The rows below come in pairs that one turn or mirror swaps. Which row does each named row swap with?
The rows were stretched afterwards, more along some directions than others.
Sapu: [  0,  15, -46, -13,  21, -56,   8, -24,  18,  20,  48,   2, -22, -37,  -4,
  40,  -4,  24,  -6]
gik: [-19,   6,  -1, -46,  34,  40,   0,  -8, -29, -25, -30, -32,   9,  25,  17,
 -45,   2, -22,  61]
kobos: [-24,   5,  -1, -23,  -5,  63,  12, -29, -18, -26,  11, -16,  22, -42,  56,
 -24,  30,   2, -16]
Rez: [-12, -19,   9,  11,   7,  31, -36, -27, -16, -50, -24,  15,  17,  -2,  -6,
 -41, -19,  12,  45]
tada: [ -1, -15,   1, -16, -69, -16,  37,  29,  54,  29, -11,  13,  13,  39, -10,
  21,  -4, -12, -23]
Zede: [ -5, -18,   3,  19, -43,   5,  18,  42,  30,  19,   3,   5,  16,  40,  -7,
  18,   9,  27,  -8]
Suke: [  2,  32, -54, -18,  26, -28,   1, -34,  22,   9,  47, -14, -33, -64, -21,
  48,  -6,  19,  13]
kofa: [  9,  19,  24,  53,  12, -29, -33,  10,  -4,  12, -10,  -6,   3,  35,  11,
  -5,  10,   3, -23]
ragov: [ -9, -11,   0, -15, -63,  -6,  22,  36,  38,  26,  -6,  -5,  25,  51,  -9,
   6,  17,   9, -17]
Mab: [-10, -12,  -1, -21,  55,  27,  -2,  -9, -27, -15, -13, -25,  13,   3,  16,
 -45,  16, -23,  42]
foni: [ -3,   9,  13, -13,   4, -26,  29,  16,  34,  30, -26,  10,   5, -23,  13,
  36,  -3, -12, -51]
zeme: [ -1,  12,  -4, -21,  12,  -7,  24,   8,  48,  18, -12,   3,   8,  -9,  59,
  -5,  13, -18, -58]
pas: [  6,   4,  -2,  10,  12,  -5,  27,  11,  16,  39,  -5,  11,  14, -22,   3,
  29,  -1,   6, -51]
mam: [ 18,  16,  -1,  35,  39, -50,  -9,   3,   2,   5,   6,   6,  30, -29,  -7,
   8,  24,  58,   5]
Ler: [  0,   8,  28,  46,  15, -35, -37,   7,  -4,  -8, -26,   8,   9,  43,  11,
 -22,  13, -10, -22]
simam: [-44,  -8,  23, -51, -41,  14, -22,  13,  30,  15, -30,  -6,  50,  29,  11,
 -25,  62, -37,   9]
rul: [  8,  15,  -1, -30,  23,   4,  11,  10,  38,   4, -20,   3,  10, -18,  53,
  -8,   1, -15, -30]
Fol: [  9, -11,   1,   5, -47, -12,   7,  40,  40,  34, -11,   7,  21,  42, -18,
  19,  -2,  13, -13]
dini: [  3,  10,   7, -18,   9,  13,  23,   8,  13,  25, -22,   6,  16, -38,  26,
  33,  -2, -19, -27]
Nuzis: [-10, -22,   7,  -9, -53,   6,  17,  36,  25,  13, -12,  -5,  34,  50,  -7,
   5,  21,  -3, -15]
lubog: [ 10,   8,   3,  24,  45, -27, -13,   4,  -3,   7,   9,   7,  43, -35,  12,
   6,  34,  35,  24]
peket: [-15,  42, -34, -51,  11, -33,  -5, -28,  24,   1,  28, -20, -37, -43, -12,
  45, -12,  -1,  29]
Tirif: [-34,  -5,  -1, -28,   4,  60, -28, -44, -22, -53,   5, -10,  17, -24,   7,
 -42,  -2,   2,  45]
bavep: [  2, -17,  32,   4,  13,  40, -33,   2, -28, -39, -17,  -6,   5, -21,  12,
 -20, -10,  15,  23]
nuvif: [-32, -11,   8, -64, -62,  31,   6,  10,  34,  11, -20,  -9,  29,  39, -10,
 -13,  14, -39,  12]
kevov: [ -2,  23,  21,  36,  11, -20, -50,   3,  -4,   2, -14,   7,   6,  27,  -6,
  -8,   6,  -2,  -5]
Nusa: [ 13,   3,  11,  23,  61, -55, -23,  -1,  -1,  12,  20,   9,  31, -54,  -1,
   2,  31,  39,   0]
sakif: [-11, -13,  -1,  -9,  12,  48, -32, -25, -23, -57, -11,  -2,  17, -29,   5,
 -24, -10,  17,  25]
Bod: [ 12,  20,  -2, -20,  18,  -1,   9,   8,  27,  -4, -13,  -1,   0, -14,  45,
  -8,   1, -11, -35]
rapa: [-22,  14,   2, -33,  -1,  -3,  22,  -4,  21,  27,  -7,   5,   8, -51,   4,
  22,   5, -27, -20]
Res: [-10, -21,   0, -30, -49,  -6,  11,  23,  37,  15, -21,  14,  36,  41, -25,
   2,   2, -31,   4]
Kaze: [ -3, -21,  20,  21,  33,  28, -25,  -8, -24, -39,  -7,   4,   9, -21,  24,
 -31, -19,  19,  14]
vudev: [ -3, -13, -11, -17,  35,  17,   7,  -6, -18, -16, -20, -19,  -5,  22,  15,
 -46,   0, -26,  60]
kasol: [  6,  17, -60, -17,  22, -44,   8, -39,  41,  20,  49, -19, -33, -47,  -3,
  29,   4,   9,   9]
fev: [-26, -14,  17, -10,  12,  40, -36, -23, -23, -51, -17,  -2,   9, -18,  13,
 -39, -10,   8,  23]
kazez: [  8,  12,  10, -19,  11,  12,  22,  18,  20,   6, -13,   5,  13,  -2,  52,
 -12,   2, -21, -40]
ketoz: [  9,  18,  21,  36,  19, -34, -42,   0,   2,   9, -15,  -7,  10,  20,  17,
 -20,  24,   2, -21]
Pitez: [-11, -17, -16, -28,  51,  23,  -6, -30,  -6, -12, -15, -25,  -2,   2,  25,
 -53,   8, -33,  40]
vaduf: [ 19,  19, -13, -16, -11, -10,  24,  13,  42,   8, -19,  12,   6,   5,  31,
   9,  -4,  -9, -53]
Pezo: [ -1,  17,  16,  46,   7, -22, -29,  12,   1,   4, -16,  -3,   1,  45,   6,
 -13,  11,  -3, -22]
mefe: [ -7, -17,   6, -37,  37,   2, -19,  -5, -25,  -2, -32,  -8,  16,  23,   8,
 -42,   6, -28,  32]
lago: [ -9,  11, -18,  17,  36,  -2,   4, -15, -11,  -1,  18,   2,  41, -42,  -1,
 -20,  32,  42,  33]
Kosek: [ -1,  26, -64, -10,  11, -26,   9, -36,  26,   1,  36,  -5, -50, -42, -18,
  38, -25,  11,  32]
sile: [ -6, -10, -16,   9,  13,  46, -19, -39, -30, -54,  -2,  11,  18, -24,  -7,
 -27, -28,  14,  33]

Swapped with rul: kofa
Swapped with vaduf: Ler
Swapped with ragov: fev
Swapped with gik: peket
Swapped with lubog: dini
Swapped with sakif: Nuzis
Swapped with simam: kobos

